In the rows, 128 means zero.
Which row each row swaps with, under one turn or mirror
The rows were stretched afterwards, more along some directions than others.
mekal: [116  97 142 132 123 143 116 109 123 158 144 138 133 120 130 150 138 127
 128 123 157  97 144 117 106 135 118 145]
Rorev: [151 156 144 116 126 124 125 175 128 115  96 136 111 117 131 106 128 149
  75 128  91 124 116 131 157 120 137 140]
Mamu: [113 147  94 138 114 111 132 161 123 125 146 122 165 113 142 124 139 143
 120 129 106 125 119 123 111 125 108 114]
Minep: [150 128 127 116 128 129 140 163 169 118 133 147 122 131 145 128 112 125
 134 127 122 138 113 154 116 139 132 118]
fovem: [101 145  73 125 145 133 138 128 136 129 116 155 145 101 145 143 149 127
 143 107 119 149 125  92 150 121 110 134]
Zefoz: [136 124 179 125 104 102 139 111 140 126 140 114 112 147 138 134 130 141
 116 137 145  79 149 153 107 122 135 131]
lige: [147  93 139 108 112 148 151  95 151 129 159 119 109 142 151 126 119 107
 136 125 147 113 129 151 131 151 145 143]
tufu: [120 153 117 117 133 136 152 107 137 131 132 123 120 163 153 138 130 126
 131 104 161 112 144 146 112 130 132 102]
Sezi: [161  98 163  99 123 143 120 123 137 131 166 124 129 142 155 129 120 131
 121 116 118 127 138 149 108 148 154 115]
Viti: [129 127 132 127 157 106 111 145 116 125  96 112 100 147  99 108 121 129
  81 121 123 109 128 128 162 114 140 147]
zal: [105 108 103 106 117 116 152 127 162 131 169 143 152 110 152 180 137 127
 168 125 119 113 127 129 138 136 102 133]
lomov: [119 137  94 157 132 146 117 153 136 107 114 145 112 136 120 112 134 116
 145 134 147 154  97  94 126 109 115 144]
Rofi: [136 126 127 101 143 100 111 121 131 115 140 134 140 114 142 123 128 127
 104 136  99 105 110 131 101 122 126 141]
vupin: [131 163 114 137 129 142 136 138 144 125 110 146 129 136 142 114 127 129
 127 100 146 151  94  75 122 100 143 112]
Vovi: [137 111 137  96 134  96 129 156 173 109 131 131 116 152 131 132 127 126
 102 130 113 109 118 160 134 124 138 134]
Foteg: [142 128 116 115 133 151 148  91 139 114 136 170 119 127 165 127 149 103
 156 133 136 122 123 137  94 123 113 154]
dopi: [135 129  92 130 133 122 142 141 139 112 158 127 160 148 151 124 149 127
 132 113 111 160 112 139 107 162 141 115]
pegad: [118 110 131 121 124 116 127 112 147 125 163  91 134 155 131 152 145 133
 146 136 107 103 122 143 118 158 120 136]
Pigu: [150 114 147 110 107  99 119 130 138 134 142 144 139 119 159  92 127 132
 106 120  97 131 120 153 131 113 129 122]
Neb: [129 160 109 141 153 132 125 162 124 123 107 150 128 153 123 115 124 138
 116  98 120 158 100 112 122  99 138  82]
ruk: [116 126 134 119 126 113 104 132 152 146 102 146  99 134 102 132 129 130
  89 112 146 107 118 129 174  90 130 131]
vof: [124 108 117 110 130 160 139  84 132 116 144 119 135 145 138 144 139 126
 143 122 138 107 140 103 109 154 146 114]
sizik: [121 101 117 109 138 149 131  95 133 108 123 118 108 153 132 127 133 112
 118 136 140 137 118 122 167 132 151 143]
seke: [153 137 140 140 148 100 104 137 117 111 102 133 146 137 132  97 137 141
 107 112 101 120 116 100 111 107 126 122]
vude: [122 124 150 123 122 138 130 117 109 134 119 138 135 122 120 149 115 138
 124 145 129 111 126 102 108 103 123 146]
Tesa: [147 135 110 156 152 145 115 151 155 116 104 130 130 148 124  94 128 122
 136 113 127 149 113  92 122 113 130 119]
Vasi: [112 118  94 119 133 125 126 113 124 136 146 124 144 132 127 133 147 136
 121  97 129 110 139 136 144 139 128 111]
buler: [137 109 139  94 108 108 119 111 154 142 136 114 140 113 116 123 138 134
 103 131 134  87 146 135 138 131 122 141]
zuvo: [120 154 109 157 154 126 146 118 106 119 119 119 120 139 137 131 144 121
 132 121 122 145 100 111 110 106 135 130]
Fud: [129 102 108 133 137 157 133 108 124 133 171 114 156 147 133 159 136 128
 164 127 144 129 118 101  85 138 120 121]
levaz: [147 131 136 155 134 106 116 155 123 137 110 138 141 118 133  96 129 134
 121 105 119 137 124 113 131 118 125 106]
Sube: [120 138 117 106 127 144 156 109 111 132  98 134  94 141 131 128 132 128
  96 108 139 109 133 120 148 107 165 115]
meset: [110 118 127 104 136 110 155 150 134 118 137 144 116 106 150 159 137 132
 103 154 128 101 122 137 125 139 116 158]
bimin: [133 115 115  99 127 135 133 119 131 112 161 153 157  95 156 159 143 126
 120 131 118 124 134 136 121 132 103 154]
vanob: [110 127 134 100 122 159 154 132 115 135 132 144 103 100 129 147 120 118
  68 131 166 116 126 163 143 129 135 133]
daba: [118 150  90 109 151 155 147 119 130 117 117 169 124 135 144 146 123 130
 142 116 118 134  98 107 115 114 138 101]
rozu: [111 133 108 107 110 109 112  98 147 149 134 145 123 115 135 123 128 140
 121 108 133 132 125 157 159 118 124 118]
lom: [135 109 128 123 130 124 104 128 120 143 151 112 137 121 118 116 130 126
  73 138 132 111 115 128 116 134 123 128]
bir: [112 126 150 131 129 139 157 126 143  92 128 119 128 146 136 154 154 117
 116 131 135 114 122 105 120 151 147 154]
kenov: [136 151 134 129 126 126 126 107 133 113 111 114 122 146 141 112 153 140
 152 109 105  98 125 105 116  96 148 140]
bozaf: [ 86 141 107 139 121 100 134 121 148 112 125 152 112 152 153 145 159 138
 141 126 128 145 101 117 124 103 132 136]
zega: [116  99 143 126 120 136 141 129 142 128 158 110 111 138 102 149 134 118
  75 135 169 119 130 145 142 149 131 150]
Rogus: [143 112 133  87 129 133 165 120 136 130 132 144 143 123 143 146 138 131
 116 118 110 115 159 151 141 154 164 113]
mome: [135 146 109 112 119  96 110 107 130 151 118 123 129 121 158 114 154 131
 102 105 102  90 131 104 120  88 110 130]
vapi: [148 135 153 123 117 140 132 155 111 131 133 117 133 127 155 119 110 130
 103 126  92 109 128 126 101 144 111 125]
kopad: [137 130 143 125 141 134 138 106 123 126 101 150 105 141 121 121 123 113
 108 121 141 154 120 108 136 105 145 152]
fot: [126 120 148 119 130 135 139  97 155  92 163 109 117 157 147 128 151 117
 140 122 121 126 118 132 122 141 147 130]
pupad: [121 156 108 151 135 142 130 118 126 126 114 139 122 132 119 132 125 134
 131  99 141 145 102 108 148 115 120 116]
Nolim: [127 104 145 151 135 104  98 128 157 122 162 119 142 127 132 124 126 119
 143 130 133 144 136 142 112 117 136 130]
gilo: [ 98 113 121 109 130 128 128  80 131 104 151 124 117 124 146 145 145 125
 131 117 107 142 118 139 120 132 144 178]
vukab: [130 120 126 125 148 142 129 145 103 139 113 130 107 142 116 131 106 121
  95 143 131 132 123 124 133 105 135 146]
pifa: [ 85 149 101 124 110 110 124 131 141 102 146 106 150 130 146 145 164 153
 123 121 109 116 134 127 129 144  96 125]
turi: [ 91 131 144 143 130 101  94 115 115 136 121 102 125 127 108 127 127 134
  91 110 138 110 131 139 132 124 123 144]
diveb: [155 144 129 139 152 152 133 103 136 132  99 141 123 151 114 115 124 131
 123 101 146 138 136 118 115 125 175  86]
Midem: [121 135 124 112 128 146 145 138 116 145 124 121 105 151 115 141 121 133
  93 116 136 125 100 123 144 111 138 107]
ziv: [141  98 134 165 140 138 135 144 135 132 131 122 108 139 125 103 118 108
 119 139 174 130 110 126 120 121 157 119]
gez: [140 158 146 137 149 117 125 163 113 110  90 115 103 125 128 103 101 140
 101 116  79 140 115  93 151 103 138 125]
zagu: [135  91 135 134 130 106 105 127 157 111 151  92 133 125 120 113 119 132
 143 132 118 123 126 133 138 134 156 144]
Gulu: [142 116 106 106 128 127 128 152 155 121 161 143 158 143 144 136 140 147
 143 122 112 124 116 142 102 145 127 103]
suduf: [115 130 117 100 118 117 149 106 140 135 128 149 148 137 169 137 169 132
 127 111 129  92 112 104 122 142 142 116]
Lagod: [120 104 106 121 110 124 132  89 148 159 154 153 158 106 150 139 133 132
 162 120 152  98 134 120 110 126 115 105]
todo: [131 109 146  99  99 120 135 136 153 137 157 116 141 139 143 132 116 146
 139 124 136 107 148 132 152 140 123 116]
kup: [138 142 129 143 136 145 136 114 112 140  93 124 125 119 138 102 124 117
 131 107 127 107 122  68 132 102 131 114]
Vutik: [141 166 113 142 144 115 128 159 133 137  94 139 124 161 127 103 113 148
 138 121 112 135 108 103 116 103 134  68]
gora: [127 140 124 115  93 104 116 150 135 128 149 146 117 113 149 111 133 130
 106 132 111 122 111 142 122 116  89 130]
reliv: [140 137 141 124 111 116 131 110 166  92 158 116 135 133 161 120 141 135
 153 119  98 128 125 148 111 132 127 117]
zotam: [126 134 129 154 132 117 133 131 154 101 102 127 118 151 139 115 158 130
 161 107 102 135 116  91 147 106 147 139]
fek: [121 133 120 162 137 140 134 152 141 114 136 140 111 177 125 126 116 129
 137 138 136 166  94 112 117 135 129 111]
Dok: [151 143 128 125 147 154 127 162 123 135  88 124 110 126 119 104 120 136
  99 108 142 119 124 105 142  95 170  96]
Zema: [118 132 126 120 113 116 116  97 140 140 118 140 117 121 130  99 164 109
 100 103 135  94 123 141 143 115 119 138]
riv: [108 145  98 121 135 167 167 128 121 130 108 151 113 130 134 144 123 116
 104  98 142 148 122 119 166 139 127 124]
dedag: [ 93 130 124 128 141 114 111 113 120 126 101  96 111 113 104 116 138 148
 113 120 118  97 139 101 163 102 128 130]

Swapped with pifa: bozaf
Swapped with Midem: Fud
Swapped with kup: lige
Swapped with kopad: buler
Swapped with bimin: ruk
Swapped with dopi: Vutik
Swapped with Sezi: Dok
Swapped with gez: zagu
Swapped with tufu: suduf
Swapped with zotam: reliv

